Turns, then the turns between two rows, first turn first; the first pair answered
E (before => after):
-91; 66; 64; 3; -197; 69; 40; -40; 99; 46; -239; -25; -42; -29; 191; -60; -105; 151; -49; 209; -91; -166; -153; -162; -208; -215; 209; -264; -25; -315; -26; 16; 43; -1; -35; -10; 186 => -74; 83; 16; 23; -211; 89; 52; -4; 87; 52; -229; -17; -32; 3; 214; -71; -139; 170; -82; 214; -89; -179; -161; -136; -177; -194; 228; -248; -63; -290; -13; -12; 47; 3; -28; -1; 220
-41; 108; 257; -105; -62; 76; -88; 130; -85; 127; 104; -50; 22; 9; 119; 341; 274; -110; -254; -73; -7; -287; -58; -338; 90; 20; 6; -12; 50; -216; -135; 105; 158; -83; -1; -89; -219 => 44; -106; 320; -68; -61; -5; -99; -184; 18; 54; -166; 23; -14; -4; 80; -308; 331; 1; 125; 103; -26; 164; -48; 8; -59; -402; -70; -27; 2; 5; -26; 27; 220; 53; 29; -325; -55
-68; 172; -118; 37; -52; -51; -77; 100; -292; -17; 62; -43; 52; -129; 176; 265; -109; -148; -148; -98; -190; -215; -53; -159; 37; 147; 205; -11; 227; -164; -40; -71; -53; -25; 210; 88; 18 => -94; 46; 130; -52; 20; -155; -197; -225; -147; -63; -126; -61; -93; -237; 103; -30; 101; -119; 129; 22; -158; 68; -27; -95; -162; -193; 59; -42; 385; -124; -15; 45; -45; 79; 167; -134; -93
F (before => after):
91; 163; -86; -31; 189; -15; 54; 180; -216; 108; 217; 125; -75; -53; 126; 198; -56; -170; 43; -76; -27; 34; 50; 10; -92; -23; -56; -31; -2; 114; 24; -36; -128; -153; 49; 72; -26 => 129; 137; -142; 6; 168; -13; 74; 184; -218; 103; 184; 151; -31; -30; 137; 95; -98; -134; 74; -67; -25; 91; 51; 94; -75; -37; -42; -16; -64; 170; 45; -93; -114; -126; 60; 65; 50
-61; 59; -363; 110; -6; -6; 119; 22; -92; 164; 13; 57; 282; -91; 5; -179; -63; 85; -210; 229; -75; -79; 4; 69; 72; 81; 58; -6; -373; -41; 26; -17; -121; 91; 153; 77; 165 => -110; -58; -248; 54; 118; -129; 8; -181; 33; 68; -102; 95; 155; -154; -62; -378; -70; 66; -26; 287; -65; 132; 20; 210; -56; -79; -77; 102; -192; 16; 5; 12; -188; 163; 102; -72; 140
22; -37; 22; 24; -20; -40; 37; -45; 135; 111; -9; 158; -177; 42; -85; -112; 22; -38; 112; 213; -29; -50; 2; 218; -25; -82; 0; 2; -55; 123; -72; 36; 35; 172; -4; -175; 98 => -52; -10; 114; -33; 43; -54; -27; -62; 153; 105; 8; 107; -241; -28; -106; 45; 93; -89; 70; 193; -21; -112; 14; 91; -54; -61; -46; 2; 76; 33; -129; 123; 3; 158; -36; -173; -31
S (before => after):
-80; 90; 0; -63; 68; 115; 104; 126; 12; 17; 14; 24; 114; 21; 38; 67; -130; -61; -14; -79; -7; -87; -6; -54; 10; 64; 84; 33; -81; -1; 7; 32; 53; -9; -57; 105; 47 => -85; 91; 98; -90; 49; 133; 96; 66; 28; 43; -4; -22; 79; -13; 35; 72; -3; -39; 31; -43; -3; -88; 1; -142; -52; -18; 92; -58; -75; -24; 38; 102; 103; 0; -49; 76; -35
63; 135; 174; -18; 395; -239; -24; 39; 33; 29; -18; -110; 113; 22; 57; 107; -54; 180; 294; 95; 61; -28; 79; 122; 57; -207; 6; 285; 67; -36; -86; 44; -125; 22; 14; -239; 71 => 133; 154; 36; 65; 295; -169; 82; 122; -37; 56; 6; -87; 242; 97; 111; 45; -120; 216; 245; 83; 47; -54; 75; 183; 154; -154; 107; 253; -112; 32; -31; -61; -82; 5; 61; -178; 191
51; 257; 4; -206; -105; 63; -63; 290; -90; -85; 172; 19; -54; -26; 107; 271; 374; -16; -59; 30; -147; -192; -123; -11; -118; 70; 251; 26; -21; -116; -88; 240; 115; 150; -111; 167; 87 => -7; 240; 13; -253; -14; -4; -136; 264; -46; -152; 176; 43; -100; -44; 69; 318; 298; -94; -54; 6; -137; -173; -118; 38; -126; 115; 184; 121; 115; -138; -146; 245; 41; 153; -142; 150; 79
-84; -34; -156; -92; -85; 46; -54; -273; 16; 92; -63; 130; -56; 114; 56; -25; -62; -8; 82; -177; -61; -100; 37; 285; -57; 44; -44; 323; 159; 42; 34; -26; -18; 69; -124; -190; 103 => 10; 6; -164; -19; -232; 163; 61; -234; -51; 191; -66; 90; 29; 165; 108; -98; 73; 86; 87; -127; -77; -134; 44; 217; -26; -9; 81; 164; -55; 77; 123; -51; 123; 75; -78; -179; 129
W (before => after):
46; -3; -7; 65; 20; -48; 30; 29; 21; -8; -30; 32; -58; -30; 50; -11; -144; 74; -42; 54; 52; 2; -23; 86; -5; -4; 34; 100; -66; 48; 43; -77; -93; 82; -16; -151; 75 => 64; -4; -2; 79; -10; -19; 61; 32; 11; 15; -40; 36; -48; -30; 61; -31; -104; 98; -28; 63; 49; 4; -32; 61; 1; -22; 63; 61; -102; 61; 67; -85; -54; 82; 2; -156; 71
-73; -47; 16; -171; 40; 63; -47; -164; -3; 111; 102; -141; -132; -94; 43; 179; 174; -8; -166; -61; 53; 3; 54; -160; -152; -14; -18; -179; 101; -76; 66; 176; 58; 52; -49; -47; -177 => -89; -31; -29; -180; 52; 52; -46; -122; -10; 102; 129; -135; -124; -79; 40; 233; 132; -27; -194; -72; 43; -43; 54; -169; -126; 65; -28; -160; 100; -80; 49; 172; 47; 35; -53; -29; -177
-153; 104; -73; -412; 81; -173; -233; -67; 134; -234; -50; -79; -262; -26; -78; 460; 262; -126; -257; 8; -17; 41; -112; -228; -245; 72; 94; 174; 409; 69; -207; 442; -173; 2; -65; -100; -75 => 8; 108; 10; -318; -155; 0; -88; -163; 62; -72; -147; -171; -165; 9; 1; 204; 650; 52; -131; 165; -34; 103; -103; -367; -271; -216; 259; -184; 64; 136; -20; 484; 80; 61; 35; -196; -98
Then:
Each pair is 2 to 3 turns apart.
8; 148; 201; 35; -201; 175; 23; 140; -154; 288; 37; -200; 13; 34; 67; 4; 349; 91; 58; 105; -23; -185; 95; -370; -43; -121; 129; -355; -240; -87; 69; -6; 222; 17; -76; 38; -86 => -80; 164; -149; 43; -11; 51; -17; 382; -158; 123; 190; -28; 56; 111; 26; 245; -290; -93; -163; -131; -41; -298; 77; -88; 138; 360; 51; 95; -82; -73; -113; -223; -81; -55; -154; 251; 160 : W then F
129; -101; 91; -109; 344; -74; 114; -35; 125; -66; -102; 43; -11; -114; 30; -116; -67; -88; -124; 73; -40; -76; 116; -363; -176; -257; -96; 118; -88; -1; -129; -110; 214; -297; 49; -55; 5 => 162; -62; 17; -58; 271; -13; 179; 55; 67; -25; -71; 35; 78; -59; 69; -90; -80; -57; -200; 63; -46; -151; 99; -384; -91; -199; -13; 100; -224; 2; -97; -158; 245; -328; 81; 15; 62 : F then F
45; -199; 200; -56; 33; -71; -83; -277; 90; -80; -94; 4; -114; 21; -49; -290; 67; -53; 240; 100; 36; 348; 115; 186; -103; -197; -193; 78; 92; 148; 4; 78; 19; 76; -55; -180; 10 => 80; -172; -78; 33; 31; -75; -36; -86; 39; -132; -27; 105; -4; 118; -36; -254; -275; -83; 114; -13; 26; 296; 104; 384; 50; 53; -157; 269; 14; 216; -23; -103; -78; 38; -51; -58; 229 : E then F
-99; 8; 103; -40; 87; -59; -119; -15; 21; 24; 70; -35; -94; -81; -12; 251; 23; -47; -112; -70; 73; -141; 30; -191; -59; 61; -42; 40; 189; -147; -89; 142; -11; 9; -3; -6; -181 => 50; -39; -210; 114; -9; -37; 35; 95; -53; -16; 51; 97; 82; 74; 32; -53; -260; 15; -96; -92; 35; -47; 14; 146; 86; 126; 56; 145; -91; 54; 9; -115; -11; 34; 44; 53; 186 : S then F
-45; -45; -78; -49; 167; -78; -56; -50; 115; -58; -120; 113; -101; -18; -61; -175; -205; -109; 117; -16; -67; 252; -31; 257; -86; -89; -75; 150; 100; 124; -7; -138; -170; 56; -12; -82; 142 => -161; 72; -29; -123; 221; -80; -106; 64; 101; -53; 17; 59; -151; -59; -73; 209; -186; -195; -70; -104; -40; 30; -35; 26; -60; 96; -93; 180; 249; -39; -109; -41; -228; -10; -36; 19; -23 : E then F then E
224; 188; 229; -102; -26; 390; -59; -102; -160; -100; 317; -54; 29; -67; 294; 19; 89; 169; -116; 14; -42; -79; -52; 87; -78; 214; 220; -468; 108; -129; 168; 88; -37; -199; -79; 6; 0 => 222; 30; 144; -111; 77; 253; -101; -230; -59; -256; 198; 78; 18; -65; 246; -307; -171; 141; 53; 22; -49; 197; -38; 456; -120; 159; 104; -247; 203; 21; 151; -36; -172; -133; -100; -90; 207 : S then E then S
65; 31; 3; -13; 111; -101; -84; -278; 246; -91; -92; 14; -51; -93; 109; -176; -5; -28; 73; -89; 82; 93; 128; -244; -82; -102; 61; -129; 26; 75; -2; 45; -109; 84; -155; -210; 60 => 62; 148; -136; 17; 71; -5; -26; -53; 145; -30; 79; 2; 41; -30; 154; 116; -97; -64; -156; -194; 74; -156; 117; -364; 61; 145; 157; -137; -87; -10; -28; 17; -116; 3; -125; -51; 67 : E then E then S
-83; 138; -158; 47; -43; 61; 91; 321; -214; -87; -65; 103; 110; -30; 172; 325; -418; 35; 23; 10; -153; -47; 105; -124; -27; 95; 221; 352; -200; -14; 130; -212; 40; 87; 200; 106; 162 => -94; -27; 107; -10; 16; -44; -18; -27; -50; -138; -306; 97; -34; -130; 107; -86; -221; 69; 375; 178; -148; 318; 123; 8; -253; -315; 77; 313; -53; 86; 171; -118; 80; 218; 182; -162; 92 : E then E
34; 110; 17; 27; -128; 68; -16; -41; -7; 9; -61; -12; 35; -35; 75; -209; 10; 182; 111; 137; -119; 45; 25; 63; -28; -72; 83; -167; -69; -9; 86; -20; 96; 12; 17; -160; 53 => -60; 120; -113; -21; 25; -26; -92; 61; 20; -92; 23; 64; 17; -47; 36; -12; -287; 45; -4; 6; -121; -36; 12; 155; 22; 180; -4; 85; 106; -59; -47; -75; -84; -30; -27; -66; 93 : F then S then E
-169; -56; 30; 113; -150; 22; -122; 53; -175; 94; -14; -26; 101; 135; 148; -37; 195; 61; -338; 83; 78; -64; 278; -299; 117; -412; -7; -107; -258; 203; 307; -40; 152; -128; 17; 131; 147 => -189; -84; 106; 72; -132; -9; -161; -23; -133; 94; -63; -46; 52; 87; 114; -73; 277; 65; -257; 119; 88; -9; 276; -314; 43; -497; -40; -123; -183; 189; 303; 9; 150; -104; 3; 82; 94 : E then E
403; -34; -297; 153; -286; -31; -141; 48; 184; 8; -27; -176; -113; 95; 256; 335; -219; -72; 47; 46; -181; -216; 101; 399; 155; 294; 91; 175; -145; 123; 113; -185; -299; 62; -45; 221; 212 => 253; -123; -52; -9; -75; -203; -343; -187; 367; -96; -138; -193; -320; -45; 150; 322; -162; -155; 209; 68; -140; -27; 116; 405; -40; 141; -124; 285; 224; 70; 7; -48; -404; 112; -122; 64; 40 : F then F
214; 58; 46; -39; -24; 100; -96; 213; 53; -21; 230; 33; 82; 33; 0; 264; -218; -83; -335; -82; 144; 61; -73; -11; -3; 9; 63; 149; 39; -55; -105; -151; -151; 21; -63; 54; -211 => 156; 42; 204; -88; 29; 57; -172; 97; 109; -27; 171; -13; -24; -34; -34; 252; -86; -94; -259; -49; 157; 120; -57; -72; -96; -117; -6; 112; 167; -91; -132; -56; -134; 53; -86; -25; -329 : F then E
-304; -61; -242; -117; 223; 221; -321; -233; -91; -169; -176; 144; -170; -93; -226; 18; -12; -188; -108; 33; 141; 242; -118; 236; -149; -160; 50; 328; 163; 63; 7; -190; -369; 17; -132; -138; 8 => -341; 33; -299; -114; 220; 265; -294; -77; -150; -131; -60; 111; -152; -72; -202; 290; -66; -230; -278; -52; 152; 40; -135; 118; -65; 26; 91; 336; 172; -28; -49; -173; -385; -37; -131; -21; -42 : E then E
44; 54; -156; 143; -280; 159; 23; 254; -126; 211; -19; -128; 125; 37; 43; 129; 10; 107; -138; 132; -76; -160; 247; -186; 120; 72; 83; -463; -154; 4; 140; -12; -18; -37; 241; 73; 37 => -31; -161; 34; 31; -86; -77; -169; -127; 96; 47; -262; -57; -53; -81; -82; -293; -32; 56; 207; 234; -61; 290; 272; 127; -106; -236; -164; -291; 161; 123; 95; 21; -137; 97; 176; -178; 60 : F then F
70; -17; 103; -143; -91; -130; 140; 10; -68; -114; -102; 208; 205; 40; -107; -280; 40; -40; 33; 201; 96; 27; -181; 132; -198; -486; 74; 229; -444; 225; -17; -135; 43; 38; -250; -194; 345 => -142; 127; 369; -334; 71; -155; -34; 47; -25; -71; 25; 59; 25; -99; -166; 296; 226; -191; -135; 118; 141; -244; -174; -317; -280; -361; -29; 183; -97; -72; -174; 142; -26; -51; -318; -137; -66 : F then F
240; -76; -92; 237; -168; -80; 205; 157; -115; 78; -76; -49; 204; 129; -34; -285; 158; 385; 17; 51; 204; 115; 53; 133; 9; -21; 256; -174; -318; 123; 259; -143; 126; 125; -122; -120; 364 => -130; -30; 117; -59; 270; -341; -159; 151; 77; -84; 69; -81; -104; -89; -213; 380; -30; 38; -155; -142; 260; -61; 61; -84; -110; 298; -81; 167; 437; -170; -100; 86; -220; 51; -292; -65; 1 : W then E
-302; 54; -14; -31; -28; -31; -101; -29; 51; -19; 142; 253; -40; -47; -33; 147; 102; 5; -2; -94; 37; -24; 50; -31; -27; 2; -125; 73; 207; 28; -12; 34; 152; -58; -49; 44; -21 => -228; 79; -130; 35; -105; 36; -11; 71; -18; 8; 183; 262; 42; 17; 15; 155; 48; 35; -64; -104; 21; -89; 44; -1; 57; 77; -50; 48; 64; 70; 23; -45; 188; -69; -21; 109; 74 : E then S then E
83; -175; 276; 92; -21; 73; -19; -110; 30; -34; -128; -25; 132; -148; -60; -302; 117; 111; 196; 80; 5; 149; 56; 33; -64; -142; 50; -9; 17; 19; 64; -24; -20; -33; -86; -129; -32 => -7; -171; 211; 35; 134; -30; -121; -36; 79; -138; -57; 32; 73; -169; -111; -116; -153; -12; 104; -34; 12; 99; 46; 111; -43; 74; -68; 218; 230; -27; -74; -40; -214; -79; -147; -51; -17 : W then W
165; -85; -161; -73; -182; 132; 10; 107; -111; -159; 101; 19; 122; 42; 195; 45; -29; 295; -41; -83; -81; -128; 209; 131; 260; 192; 114; -66; -40; 6; -154; 107; 96; -49; 192; -21; -21 => 128; -144; -191; -102; -87; 46; -36; 65; -59; -240; 69; 62; 95; 36; 154; -43; -177; 254; 22; -97; -76; -24; 196; 293; 230; 197; 34; 75; 57; 56; -200; 57; 7; -32; 171; -44; 39 : F then F then E
-100; 26; 226; 17; -110; 36; 93; -89; 48; 94; -34; -140; -46; -13; -80; 78; 204; 61; -26; 4; -37; -48; -25; -164; -81; -92; -4; -132; 69; -121; 70; 121; -5; 5; -19; -104; -202 => 20; -29; -42; 164; -186; 42; 209; 2; -12; 53; -57; -4; 98; 108; -49; -205; -69; 126; 6; -4; -68; 69; -47; 155; 38; -52; 71; -17; -153; 55; 148; -110; -15; 28; 15; -65; 135 : E then E then F
-154; -112; -17; -163; 213; -151; -129; -114; 134; -122; 43; 136; -65; -94; -141; -27; -327; -173; 110; -68; -34; 161; -116; 130; -85; 2; -233; 273; 346; -51; -142; -59; -225; 34; -125; -44; 104 => 119; -117; -25; 40; -168; 108; 140; -146; -12; 80; -58; 71; 144; 31; 10; -447; 58; 105; 248; 124; -73; 221; -114; 73; -33; -319; 48; -157; -228; 102; 155; -106; 131; 89; 14; -104; 223 : E then W
138; -76; 126; 61; -101; 141; 104; 25; 1; -29; -102; -5; -15; -7; 28; -156; 259; 64; 136; 74; -21; 31; -33; -146; 15; -173; 142; -210; -170; 50; 131; -42; 101; -24; 43; -34; 140 => -42; 11; 179; -68; 98; 43; -45; 101; 64; -89; 24; -22; -145; -86; -52; 289; 148; -100; -35; -67; 9; -153; -25; -301; 13; 83; 8; -49; 168; -137; -45; 50; -68; -107; -31; 51; -35 : S then F
